The same turns and mirrors carry the whole set onto itself, and each row onto the other rows of its family. Which rows share a family with each named row? Give them in list order.
These 40 rows form 5 families of 8 rows each.
topug: [-0.90 -1.23  1.10  1.27 -1.75  0.47 -2.99  1.42  0.94 -2.05 -0.87  0.56
  3.60 -0.22  1.96 -4.71]
gato: [-1.67  0.56  2.87  0.58  0.47  2.13 -1.51  2.58  1.00 -1.60 -0.79  0.05
  3.56  0.59  1.27 -4.83]
runos: [ 1.48 -0.86 -1.29 -1.91  1.23 -4.30 -0.70  1.91  2.22  1.71  0.51  0.37
 -0.60  0.06 -3.68  3.00]
lano: [-0.06  2.34  1.44 -1.54 -0.01  5.30 -0.37 -2.07 -1.54  0.56 -4.73 -5.57
  2.42  0.15  0.06 -3.55]
kor: [ 1.11 -1.42  0.19  1.10  3.56  3.26  2.79 -1.70  1.30 -1.72 -2.99 -3.74
 -2.21 -1.59  2.71  2.29]
Kez: [-1.72 -5.15  0.30  4.83 -3.54  2.15 -1.44 -2.55 -2.20  2.18  2.92 -1.55
 -0.83  1.74  0.39  1.84]
rilu: [-1.12 -3.10  0.47  0.62 -3.11  4.13 -2.94 -4.17  0.26  4.37 -0.35  2.34
  4.17  3.68  2.43 -0.79]
dop: [ 3.13 -0.59 -2.32 -3.89  1.94  1.97  0.97 -2.57  2.61  3.58 -4.54  0.40
  0.49  2.48  0.55  4.78]
Sumam: [ 0.11 -0.01  0.19 -1.29  0.15 -3.38 -1.22  2.22  2.54  1.33  0.98 -1.91
  0.26  1.75 -5.01  4.31]
Leb: [-2.02  4.07 -0.33  0.53  0.18  4.01  0.90 -2.52 -0.68  0.21 -5.09 -3.73
  2.11 -1.27 -0.10 -3.46]
mepif: [-1.55  0.86  1.50  1.66 -1.56  3.25 -3.62  3.06  0.51 -1.87 -0.82  0.09
  3.77  2.06  1.11 -2.87]
Musob: [-1.13 -4.49  0.51  4.82 -2.62  1.30 -0.45 -3.05 -0.88  2.31  4.57 -0.26
 -0.58  1.01  0.88  1.45]
puges: [-0.27  2.11  0.72 -0.44  1.51  3.90  0.77 -2.04 -1.71  1.28 -6.07 -4.77
  2.86 -2.53 -0.03 -2.24]
Kup: [-1.08  0.26  1.88  0.28 -0.27  2.45 -1.72  1.67  0.16 -1.49 -1.64  1.63
  4.97  1.34  2.17 -4.19]
ralu: [ 1.65 -2.06 -1.07  1.85  0.83  1.70  3.88  0.47  0.99 -1.66 -5.05 -3.49
 -1.72 -1.11  2.00  1.43]
rak: [-1.40 -5.46  0.64  5.85 -3.51  0.02 -0.11 -2.53 -0.56  2.61  2.04 -0.58
 -0.32  0.63 -2.13  1.40]
dilog: [-0.76  0.76  3.33  1.96 -1.33  2.12 -2.50  2.82  1.00 -1.85 -1.51 -0.71
  3.98  0.15  0.89 -3.44]
Sot: [-3.04  1.71 -1.18  0.81 -1.13 -0.70 -0.48 -4.79 -0.75  4.98  0.95 -2.62
  0.31  0.71 -6.69  1.71]
Bogu: [-2.50  0.01 -0.30  0.04 -1.30 -1.68 -2.70 -3.31 -2.13  4.80  2.09 -3.31
  1.03  0.74 -5.92  1.76]
Divi: [-0.27 -1.27  1.36 -0.46 -3.33  4.42 -2.33 -3.76  0.47  4.11  0.52  2.69
  3.93  3.37  2.00 -2.58]
muzu: [ 3.39 -1.86 -1.18  1.60  2.21  3.40  1.98 -0.51  0.03 -1.46 -4.27 -3.02
 -2.68 -0.78  1.39  3.36]
paf: [-0.13 -2.13  0.75  0.58 -2.48  4.56 -1.49 -5.23 -1.93  2.70  1.34  1.89
  3.67  5.16  0.62 -2.24]
tela: [-0.25 -0.60 -0.04 -1.99  1.83 -3.35 -1.15  0.76  2.70  0.79  1.72 -0.88
  0.35  2.12 -5.60  2.74]
Nemi: [-2.30  0.85 -0.50  1.16 -2.04 -0.28  0.12 -4.87 -2.25  5.90  1.32 -3.66
  1.23  1.54 -5.29  2.38]
Kuded: [ 3.58  0.38 -2.16 -5.22  1.29  1.26  0.83 -3.14  3.21  2.88 -2.95  0.04
  0.28  3.06 -0.92  3.72]
pav: [-1.08 -1.42 -0.01  0.38 -3.71  4.26 -1.32 -3.13 -0.14  3.31 -0.04  3.24
  2.47  4.62  2.26 -3.25]
Gilu: [ 0.29 -0.60 -1.17 -2.73  1.37 -3.43 -0.73  0.54  1.73  1.61  1.11  0.73
  1.12  2.77 -4.86  4.06]
zafe: [ 0.66  0.72 -1.06 -1.31  1.10 -1.64 -1.85  2.80  2.11  0.89  0.42 -0.28
 -0.13  2.46 -4.88  4.81]
kadam: [-2.84 -1.08 -0.19  0.17 -1.52 -0.89 -1.40 -4.68 -2.03  5.63  0.74 -4.24
  1.94  0.43 -5.50  2.12]
todev: [-2.49 -4.54  0.68  4.90 -3.64  2.02 -1.37 -3.59 -1.41  3.70  2.67 -2.32
 -1.16  0.86 -0.97  0.41]
Sep: [ 0.07  3.23  0.49 -0.60  1.63  3.40 -0.69 -0.76 -1.56 -0.38 -5.28 -4.30
  2.28 -2.22  0.15 -2.97]
Samep: [ 3.28 -1.42 -1.49  1.24  2.46  2.43  2.80 -1.46  1.55 -2.47 -2.92 -2.79
 -2.05 -1.02  2.55  2.63]
Zisis: [-1.23 -3.24  1.16  1.79 -3.15  5.14 -0.52 -3.36 -0.05  2.88  0.33  2.31
  2.70  4.38  2.42 -2.40]
popa: [-0.45  0.14  0.94 -0.97 -0.74  0.60 -1.54 -3.77 -1.86  6.15  1.27 -3.73
  0.28  1.65 -6.95  2.00]
kizis: [ 3.38 -1.52 -2.37 -2.95  1.99  1.94  2.91 -2.73  2.83  2.06 -3.20  0.24
 -1.25  3.67 -1.30  4.47]
denu: [ 3.71  0.71 -2.09 -4.57  2.62  2.53  2.93 -2.84  0.13  2.36 -2.75 -0.15
 -0.37  3.96 -0.56  3.25]
Mabu: [ 3.41  0.12 -3.20 -3.60  1.41  1.47  1.51 -3.02  2.77  2.45 -3.37  1.53
 -1.09  3.82 -1.91  3.13]
Vabi: [-2.48 -4.85  1.61  4.57 -1.07  1.24 -0.88 -4.34 -0.38  2.21  3.94 -1.55
 -0.91  0.75 -0.45  2.02]
Fima: [ 2.51 -0.96 -1.20  1.11  2.12  3.30  2.44 -1.41  0.96 -0.61 -5.01 -4.61
 -3.12 -1.67  0.78  2.01]
Dade: [ 0.41  3.38  0.22  0.93  0.48  4.43  1.45 -3.17 -1.38  0.28 -5.62 -4.65
  2.71 -1.02  0.02 -2.13]

The rest of the family of denu: topug, runos, lano, ralu, rak, paf, popa
The rest of the family of Musob: Sumam, dilog, Divi, Nemi, Kuded, Samep, Dade
The rest of the family of Vabi: kor, rilu, dop, Leb, mepif, Sot, zafe

